[[ 37 -17 -42  24  -9  44  30  38]
 [  7  52 -11  36 -55   2  84 -40]
 [-32  42  83  35   0 -54 -73  60]
 [-13  62   4  24 -57 -30 -59  -5]
 [-72  59  14 -23  84  24  46   9]]
->
[[-17 -42  24  -9  44  30  38  37]
 [ 52 -11  36 -55   2  84 -40   7]
 [ 42  83  35   0 -54 -73  60 -32]
 [ 62   4  24 -57 -30 -59  -5 -13]
 [ 59  14 -23  84  24  46   9 -72]]

[[ 17 -75 -73  35  11  29 -40  17  17 -16  14 -34   6]
 [ 49 -32 -30 -40  51 -55 -23 -34  23   3 -26 -38 -45]]
->
[[-75 -73  35  11  29 -40  17  17 -16  14 -34   6  17]
 [-32 -30 -40  51 -55 -23 -34  23   3 -26 -38 -45  49]]

[[-56  41  44 -39 -59  51  12]
 [  5 -32 -73  66  23   5 -66]
 [ -6 -34  28 -26  55  24  63]
 [-59  31 -60  58 -36  56  19]
 [ 36  27  25 -41 -34 -35 -40]
 [ 48  40  58 -73 -21 -34  42]
 [-57 -31 -42  29  12  48  37]
 [ 56 -63  40  -8  54 -58  -3]
 [-50  46  30 -30 -57  62  16]
 [ 35  39   1   1 -34 -44 -47]
 [-14  52 -21  26 -55   3 -80]]
->
[[ 41  44 -39 -59  51  12 -56]
 [-32 -73  66  23   5 -66   5]
 [-34  28 -26  55  24  63  -6]
 [ 31 -60  58 -36  56  19 -59]
 [ 27  25 -41 -34 -35 -40  36]
 [ 40  58 -73 -21 -34  42  48]
 [-31 -42  29  12  48  37 -57]
 [-63  40  -8  54 -58  -3  56]
 [ 46  30 -30 -57  62  16 -50]
 [ 39   1   1 -34 -44 -47  35]
 [ 52 -21  26 -55   3 -80 -14]]

[[-93  14 -11]
 [-33  -9  -4]]
->
[[ 14 -11 -93]
 [ -9  -4 -33]]

[[-87 -20 -48  70  92 -73  -5]
 [-51 -43  26  48  37 -27 -71]]
->
[[-20 -48  70  92 -73  -5 -87]
 [-43  26  48  37 -27 -71 -51]]

[[ -3 -25 -13]
 [ -9  21  41]
 [ 57  10  68]
 [ 20 -19  54]
 [ -6 -22  20]
 [ -3 -16  77]
 [  0  31  27]
 [-53 -17  13]]
->
[[-25 -13  -3]
 [ 21  41  -9]
 [ 10  68  57]
 [-19  54  20]
 [-22  20  -6]
 [-16  77  -3]
 [ 31  27   0]
 [-17  13 -53]]

[[ 42 -95  70 -54  65]
 [ 36 -24 -60  82  29]
 [-37  34 -35  21  -9]
 [ 74  40  10  36 -76]]
->
[[-95  70 -54  65  42]
 [-24 -60  82  29  36]
 [ 34 -35  21  -9 -37]
 [ 40  10  36 -76  74]]

[[72 41 22 48 59 21 54 35 32 42 24 30 27 14 24]
 [27 32  7 23 17 25 66 26 34 19 80 66 27 49 14]]
->
[[41 22 48 59 21 54 35 32 42 24 30 27 14 24 72]
 [32  7 23 17 25 66 26 34 19 80 66 27 49 14 27]]

[[ 39 -33 -57 -33  85  49 -83  -9]
 [ 43  -6 -68   1  69  16 -57 -34]]
->
[[-33 -57 -33  85  49 -83  -9  39]
 [ -6 -68   1  69  16 -57 -34  43]]
---
[[ -4  -9  54 -12  -2]
 [-22  -1  57  32  10]
 [-36  -8 -65  19  10]
 [ 73  14  20   7  -8]]
->
[[ -4  54  -2]
 [-22  57  10]
 [-36 -65  10]
 [ 73  20  -8]]

[[  9 -23]
 [ 30 -58]
 [ 20 -16]
 [-17   8]
 [  0   0]
 [ 29 -54]
 [ 75 -41]
 [ 71 -25]
 [ 15 -27]]
->
[[  9]
 [ 30]
 [ 20]
 [-17]
 [  0]
 [ 29]
 [ 75]
 [ 71]
 [ 15]]

[[  8 -26  45 -11 -51  24  11 -33  42 -32  11  -2]
 [ -5  37 -42  -2  66 -24  -5  20 -51  63   3  18]
 [ 49  36 -69  50 -32  11  63  15 -19  36  25   4]
 [ 36 -28 -60  69 -48  14  72 -10  58 -38   3   0]
 [ 34 -35  -5  11 -54  27  46 -24  55 -49  10 -23]
 [  9  29   3 -35  27  28   4 -12 -24  40  36  45]
 [ 36  20  20 -34 -33  48  19 -41  35 -14  46  44]]
->
[[  8  45 -51  11  42  11]
 [ -5 -42  66  -5 -51   3]
 [ 49 -69 -32  63 -19  25]
 [ 36 -60 -48  72  58   3]
 [ 34  -5 -54  46  55  10]
 [  9   3  27   4 -24  36]
 [ 36  20 -33  19  35  46]]

[[-55   3  41  54  14  24  47 -43 -51  47  11   3 -40]
 [ 40  25 -37 -25 -19 -25 -34  48  39 -36   4  16  71]
 [ 20  -2 -36 -28 -33 -34 -33  50   4 -36  39 -32  71]
 [-21 -34  21   6  -3   5  20   2 -40  18  59 -51  -5]]
->
[[-55  41  14  47 -51  11 -40]
 [ 40 -37 -19 -34  39   4  71]
 [ 20 -36 -33 -33   4  39  71]
 [-21  21  -3  20 -40  59  -5]]

[[-94   4 -32]
 [ 43 -11 -18]
 [ 52  -7 -34]
 [ 31 -12   3]
 [ 41 -11 -16]
 [ 52  -3 -36]
 [  7  11 -22]
 [ 21  -9  46]
 [ 52  11  99]
 [-21  13 -18]
 [ 31 -12   3]]
->
[[-94 -32]
 [ 43 -18]
 [ 52 -34]
 [ 31   3]
 [ 41 -16]
 [ 52 -36]
 [  7 -22]
 [ 21  46]
 [ 52  99]
 [-21 -18]
 [ 31   3]]

[[-33  87 -45 -30  17 -53 -39  46 -24   0  -5]
 [-55  68 -30 -22  13 -59 -18  41 -27 -21 -27]
 [ 38 -77  61  -6  -5  55  48 -23  36  11  -3]
 [-67 -52  76 -69  24  71  -6  70 -75 -26 -60]
 [ 52  -5 -30  51  -1   5 -16 -54  53  23  34]
 [-37  67 -19 -29  11 -23 -19  38 -36  -8 -19]]
->
[[-33 -45  17 -39 -24  -5]
 [-55 -30  13 -18 -27 -27]
 [ 38  61  -5  48  36  -3]
 [-67  76  24  -6 -75 -60]
 [ 52 -30  -1 -16  53  34]
 [-37 -19  11 -19 -36 -19]]

[[-12 -20 -53  33  34 -40  53  10  56]
 [ 31 -15  35 -62 -61  54 -42  -9 -48]
 [ -3   4  70 -42 -36  58 -68  57 -31]
 [-11 -18 -44  50  44 -53  40  13  56]
 [ 86 -60 -44  -8 -60 -36  45 -38   1]]
->
[[-12 -53  34  53  56]
 [ 31  35 -61 -42 -48]
 [ -3  70 -36 -68 -31]
 [-11 -44  44  40  56]
 [ 86 -44 -60  45   1]]

[[-45 -14 -46 -32 -66  94  33  15 -12]
 [-45 -14 -46 -32 -66  94  33  15 -12]
 [-45 -14 -46 -32 -66  94  33  15 -12]]
->
[[-45 -46 -66  33 -12]
 [-45 -46 -66  33 -12]
 [-45 -46 -66  33 -12]]
